One turn moves every row onto another: examples first, then more rows asked:
Z_571: [6, -14, 20, 6, 51, 26, 28, -17, 0, 8, -4, -15, 11, 5, -28, -2]
Z_319: [26, -29, 1, -2, 31, 19, 3, -16, 7, 7, -19, 25, -9, 12, 3, 27]
Z_279: [-6, -20, 15, 13, 55, 19, 25, -12, -12, 16, -24, -13, 8, 4, -19, -10]
Z_569: [10, -30, 20, 11, 45, -2, -9, 4, -10, -26, 17, -1, 22, 22, 1, 7]
Z_26: [-14, -50, 18, 11, 18, 42, -15, 1, -18, -7, -19, -6, 0, 3, 1, 1]
Z_511: [6, -7, 2, 8, 14, 12, -6, 11, 16, 4, -13, -10, 21, -25, 1, -5]
Z_275: [21, -26, 4, 7, 28, 20, 10, -32, 4, 5, -16, 25, -4, 18, 11, 17]
Z_14: [8, -21, 2, 3, 17, 2, -9, 12, 16, 7, -12, -2, 21, -19, 12, -15]
Z_458: [7, -4, 16, 14, 15, 8, -10, 9, 16, 16, -5, 0, 13, -19, 1, -7]
Z_899: [10, -28, -4, 0, 34, 16, 11, -12, 10, 0, -29, 30, -8, 19, 9, 17]
Z_958: [2, -13, 14, 2, 56, 24, 27, -14, -11, 9, -20, -25, 12, 14, -7, -7]
Z_224: [18, -36, 20, 11, 36, -7, -8, 7, -2, -24, 12, -5, 24, 24, -11, 9]
Z_430: [8, -1, 5, 15, 19, 4, -7, 16, 16, 11, -19, -5, 15, -21, -3, -9]
Z_684: [0, -16, 14, 7, 60, 33, 29, -13, -9, 3, -18, -9, 25, 4, -7, -13]
Z_709: [-1, -7, 17, 12, 56, 30, 29, -6, -8, 7, -13, -15, 20, 14, -9, -8]
Z_939: [25, -34, 0, 1, 13, 18, 8, -19, 17, -10, -24, 15, -6, 12, 5, 19]
Z_218: [-8, -52, 15, 15, 16, 40, -16, -8, -25, -7, -17, -1, 5, 3, 5, -4]
Z_798: [16, -32, 26, 20, 45, -1, 4, 15, 2, -23, 4, 4, 22, 18, -4, 16]
Z_604: [1, -48, 8, 14, 28, 39, -22, -9, -22, -3, -14, -22, -5, 8, 1, 8]
Z_73: [22, -31, -3, -2, 30, 14, 9, -11, 6, 9, -26, 28, -10, 10, 9, 18]
Z_629: [10, -33, 24, 1, 42, 5, -5, 11, -5, -29, 5, -12, 30, 12, 0, 20]
Z_349: [2, -12, 4, -8, 18, 10, -13, 11, 21, 20, -20, -14, 14, -9, 0, -5]
Z_216: [-16, -38, 14, 21, 31, 44, -24, 3, -15, -10, -16, -8, 3, 2, 10, -5]
Z_267: [7, -31, 16, 12, 45, -13, -4, 5, -12, -19, 12, -3, 16, 19, 5, 16]
Z_922: [2, -50, 19, 26, 18, 40, -17, 0, -18, -7, -22, -8, 2, 3, 4, -12]

Z_349 -> Z_939
Z_684 -> Z_458
Z_709 -> Z_430
And these:
Z_26 -> Z_224
Z_279 -> Z_14

